In the data rows, 128 means zero.
Some points:
[ 80  74 137 182 162 107 114  93 141 136 108 167 164 101  79 153 118 141
 155 131 121  97  96 135 150 117  95 114 129 121 156  99 156]
[ 81 139  72 125 171 152 170 126 176  95 160 129  91 148 108 165 108 108
 148 135 103 139 110 130 117 102 128 154 145 148 154 173  68]
[142 186 143 194 167 157 123 158 138 142 168 140  62 123  99 111 182 127
 175 113  79 130 123 139  99 173 109 154 106  99  83 126 192]
[153 151 135 109 132 142 111  91 125 170  91 110  70 119 172  36 157  90
 174 136 131 224  73  62 136 194  41 128  55 153 140 118 120]
[108 108 101 136 119 106  79 153 128 181 178  75 130  76 117 121 127 171
 123  97 146 160 120 183 128 120 194  96 122 147 125  67 174]
[193 116 118 139 182 156 100  96 129 132 129 162 131 170 160 163 135 138
 148 106 117 105 110 131 179  91 147 151  90 143 122  77 155]
[133  88 122 139 157 128 121  62 156 112 123  34 154 138 118 128  93 111
 168  63 213 145 105  73  94 123 108  79 148 121 135 145 129]
[140 153  81  63 117 149 157  87 141  80 133 188 110 116 146  92  68 123
 119 129  86 168  80 139 107 136 129  74 168  91 167 139 153]
[141 125  38 131 113 166 138 133  85  91  74 133 104 137 104 142 188 111
 157 149  90 174 125 144 108 119  79 110 200 152 124  64  90]
[117 187 127 129 107 114 174 128 152 185 155 121 140 182 117 118 111 161
  88 148 144 151 114 114 164  57 135 128 133 133 117 112 116]
[135  69  99 123  89 129 148 131  78 119  91 148 151 141 131 124 149 104
 104 173 110 166 172 148 137 160 176 152 158 110 129 162 177]
[208 118  98 205 136  62 120 113  92 180 135 106 142 120 104 131 141  98
  65 101  94 163 104 107 113 149 172 123 104 162 107 121  67]
[124 134 121 112 123 102 134 175 101 138  74 104 122 136 108 136 143  85
 167 110 141 105 163  92 112  91 121 102  52 141 119 167 183]
[141 164 124 218 149  94  99 115 111  81 157 161 201 122 152 181 116 115
 131 146  90 139 103 111 149 131 120 117 113 112 152 103 126]
[ 76 128 134 112 117 146 141  85  74 127 132 173 147 120  53 122 190 100
 117 124 134 117 131  64  51 139 175 156 116 117 109 161 128]
[ 95 116 129 133  85 121 146 113 158 133 129 130 155  83 157 123 135  73
 156 107 132 144 156 128 150 103 149 137 138 127 141 194 132]
[151 125 191  68  58 146 151 124 189 114 124  49 128 130 122  87 142 142
  88 192 188 103 135 121 124  94 125 156 130 146 127  95 160]
[135 102 174 109 131 158  97 104 170  85 129 197 123 161 118 141 165 154
  77 153 134 173 145 139  86 119 156  97 149 137 112 160  91]
[ 79 109 127 118 139 144 109 134 143 121 161 111 128 167 165 173 134  57
 132 124 103 105 135 111 116 100 175 121 115 142  83 135  94]
[ 79 122 108 165 137 140 170 188 163 146 187 123  91 169 153 115 107 183
 133  98 156 159 233  96 145 201  92 129 212 120  88 131 166]
[123 133 119  98 129 130 137  69 114 105  39 128 124 139 138 155 131 116
 107 142  65 156 138 116 110 114 133 131 209 158  84 148  98]
[ 94 141 162 182  95 111 103 159 132 118 108 104 115 119 153 139 119  94
  55  84 157  86 131 119 145 153  86 126 145 106 188 143  89]
[153  90 212 133  76 112 136  72  73  79 117 193  69  68 121 157  92 134
 124 113 121 141 157  73 117 106 143 133 162 152 144 101 112]
[ 92 160 142 152 137 131 173 177  72 143 110  91 147 147  97 111 132 148
 161 185 162  97 121 135 210 134 161  74 118 116  92 124  92]
[163 149  92 127 118  95  85 188 150 128 141 122  63 162  75 192 114 119
 177  98 155 138 123 107 137 137  77 131 161 153 132 171 142]
[144  91 125 136 164 140 135 193 180 134 153 105  86 108  68 149  93 117
 122 119 131 185 170 123 179 153  94 160 140  92 123 109 148]
[193 123 188 156 129 105 206 189 134  74  87 152 131 122 156 146 158 168
 104  97 135 120  87 141 106 167 147 156 101 142 120  67 130]
[129 149 146  80 123 198 155 129 131 153  65 133 164  66 129 139 138 139
 182  74 186 133 147 195 160 102 134 113 124  79 110  81 123]
[109 131 143 134 159 118 103 120 112 150  67 172  85 124 136  99  95 105
 122 125 194  58  81 139 163 159 164 109 174 125  84  80 137]
[112 152 134  84  82 124 114 100 105 160 136 162  37 200 109 142 160  75
 140 119  78 133  97 211  98  99 118 179 158 134 146 103 100]
[142 139  76 108 139  78 135 115 139 153 126 130 187 119  92 128 170 125
 148 153 128 126 154 145 113 176 125 132 137 177 114 137 117]
[ 91 108 126  79 171 111 134 172 116 222 105 139 156 125 140 156 104 118
 103 146 159 163  93 117 139 132 141 120 113 148 192 136 163]
[159  91  77 123 134 134 155 131 128 129 142 113 160 137 114  87 110  91
 114 155 139  99 141 125 186  58  53 145 118  89 136 126 165]
[131  90 153 123 150  87 138 164  85 122 147 125 143 159 180 103 167 112
 128 165 131 171 142  86 153  71 176 130 115  97 167 115 104]
[105 147 127 170 154 143 132 144  52  99 135 105 158 140 129  82  99 132
 122 128 145 114 155 166  61 100 123 125 166 202 176 158 103]
[167 116 163 140 140 138 122 157  97 127 145 142 145 146 163 163 155 162
 121  99 230 161 129 122 147 120 143 113 133  86 135 172  52]
[181 147 116 195 143 125 126 122 102 155 126 182 153 134 170 163 107 106
 105 161 197 114 100 149 146 153 115 138 136 195 132 119 183]
[125 129  91 184 173  64 158 131  52 140 154  84  87 113 127 120 120 136
 114 136  89 108 134 110 112  90 126 112 126 163 116 106 152]
[153 104 138 125 105 156 129 151 118 145 144 122 150 143 147 100 116 125
 179 102  75  76  82 166 106 117 148 158 229 141 125 151  99]
[ 97 121 143  94  52 157 143 152 127 150 125 144 148 128 148 135  80  95
  76 115  51 118 178 114  79 149 138  93 136 161 137  88 109]
[109 141 107 107  81 141  78 106 124 131 153 169 173 106 123 129 174 126
 139 158 105  87 141  85 115 168  80 148 120 126 146 110 115]
[153  83 135 113 119 160  88 124 151 101 167 144 109 100 124 114  85  94
 131 110  44 112 147 127 154 120 160 115 129 185 151 173 131]
[118 150  83 193 113 146  96 163 140 140  80 150 117  96 103 120 117 156
  94 127 125 130 138 171  67 124  94 155  75  51  69 148 113]
[117 111  39  78  73  79 111 138 168  98 183  87 104 162 108 145 126 178
 152 177 119 121 123 109 127 110 139 169 155  79 148 129  79]
[134  95 103 132 125 186 136 126 112 181 154 153 140  96  98 137 128 194
 161 113 124  90 119 108  91 161 145 133  57 145 184 132 125]
[120 127 120 149 150 143 120 121 158  68 123 115  89 101 103  75 150 130
  98 184 190 121 155 116 152 142 172  98 127 112 147 117 106]
[146 139 108 142 128 136 123 129 139 162 135 144 137 142 145 129  48 112
 159 155 157 143 126 115  77 110  97 135 115 116 123  98 104]
[117 118 150  89 140  83 160 125 169 115 184 144  48 133 135 188 167 159
 139 122 131 125 129 183 139 219 106  87 132 115  86 159 143]
[117 142 138 155 124 145 115  84 188 139 146 117  85 173 117 144 172 138
 163 107  95 103 150 172  60 122 111 109 146  35 139 140 165]
[ 79 151 119  98 152 136 129 121 131 151 181 112 176 109  83 144  90 123
  98 141  78 153 100 102 133 145 115 145 142 125 136 156 114]
[156 137  86 121 137 143 159 160 120  98 127  97  74  96 184  96 104 170
  84 120 148  62 120  84 155 107 136 137 139 157  91 178 179]
[131  98 165 173 157  66 159  88 150 120 121 153 155 164 172 122 117 118
 159 152 145  75 145 164 106 132 111 135  65 126 160 140 113]
[ 73 157 149 142 141 149 126 143 131 129  84  97 109 114 162 133 161 135
 164 155  91 150 102 129 142  98 199 125 123 133 186  87 173]
[147 157 164 135  66  23  78  91 133  80  45  95 174  79 162  44  77 124
 250  92 146 167 129  88 167 160 107 118  56 167  91  71 148]
[109 135 129 131 142  96 193 122 185 132 138  98 133 123 117  55 169  86
  85 110 163 119  86 174 172 134 142  76 126 150 126 103 134]
[ 34  78 142 122  97 141 125 160  98  54 156 105 125 139 163 131 140 170
  99 126 138 135  70 144 145 139  94 131  59 112  64 109 146]
[118 166 102  59 156 134 111 100  88  79 143 122 184 132 124 111 125 135
 116 115 132 144 112 133  81 146 152 177 145  93  94 106 128]
[114 134 173  79 110 149 103 126 204 123 129 165 188 108 146 151 123 158
 150 124 166  87 152 139  94  50 103 106 118 176 100 144 109]
[197 141 199  16 171 153  72 125  79 113  93 144 169  82 126 161 110 122
 100 146  75 123 102 169 103 125  99 107 100  34 125 191 189]
[143 168 127  89 191 148 111 157 157 147 136 106 111 154 149 114 115 176
 134  69 113  83 201 134 190 135 124 152  93 115 148 147 109]
[165 124 163 149 145 111  79 102 148 200 111 140 158 128 157  98 150 194
  77 160 114  99 140 140 152 108  82 161 118 115 110 166  96]
[179 151 131 157 115 156 122 108  93 167 137  59 144 110 115 173 118  98
  87 173 139 132 161 115 132 187 162 148 122 123 165 148  98]
[112 136 181 105  68 163 150 103 131  83 130 138 107 163  71 118 128 156
  97  75  88 137 125 139 184 115 162 140 118 137 128 129 150]
There is one direction along which these points spread out most. Where along it does each point below lie, from 0 to 99? 50 is the average, and the first point above lies past it. One standard deviation of the points above along it is 16.
[ 80  74 137 182 162 107 114  93 141 136 108 167 164 101  79 153 118 141
 155 131 121  97  96 135 150 117  95 114 129 121 156  99 156] 59
[163 149  92 127 118  95  85 188 150 128 141 122  63 162  75 192 114 119
 177  98 155 138 123 107 137 137  77 131 161 153 132 171 142] 42
[ 81 139  72 125 171 152 170 126 176  95 160 129  91 148 108 165 108 108
 148 135 103 139 110 130 117 102 128 154 145 148 154 173  68] 22
[133  88 122 139 157 128 121  62 156 112 123  34 154 138 118 128  93 111
 168  63 213 145 105  73  94 123 108  79 148 121 135 145 129] 68
[114 134 173  79 110 149 103 126 204 123 129 165 188 108 146 151 123 158
 150 124 166  87 152 139  94  50 103 106 118 176 100 144 109] 50
[109 135 129 131 142  96 193 122 185 132 138  98 133 123 117  55 169  86
  85 110 163 119  86 174 172 134 142  76 126 150 126 103 134] 67
[112 152 134  84  82 124 114 100 105 160 136 162  37 200 109 142 160  75
 140 119  78 133  97 211  98  99 118 179 158 134 146 103 100] 15
[141 164 124 218 149  94  99 115 111  81 157 161 201 122 152 181 116 115
 131 146  90 139 103 111 149 131 120 117 113 112 152 103 126] 60
[134  95 103 132 125 186 136 126 112 181 154 153 140  96  98 137 128 194
 161 113 124  90 119 108  91 161 145 133  57 145 184 132 125] 51
[117 111  39  78  73  79 111 138 168  98 183  87 104 162 108 145 126 178
 152 177 119 121 123 109 127 110 139 169 155  79 148 129  79] 26
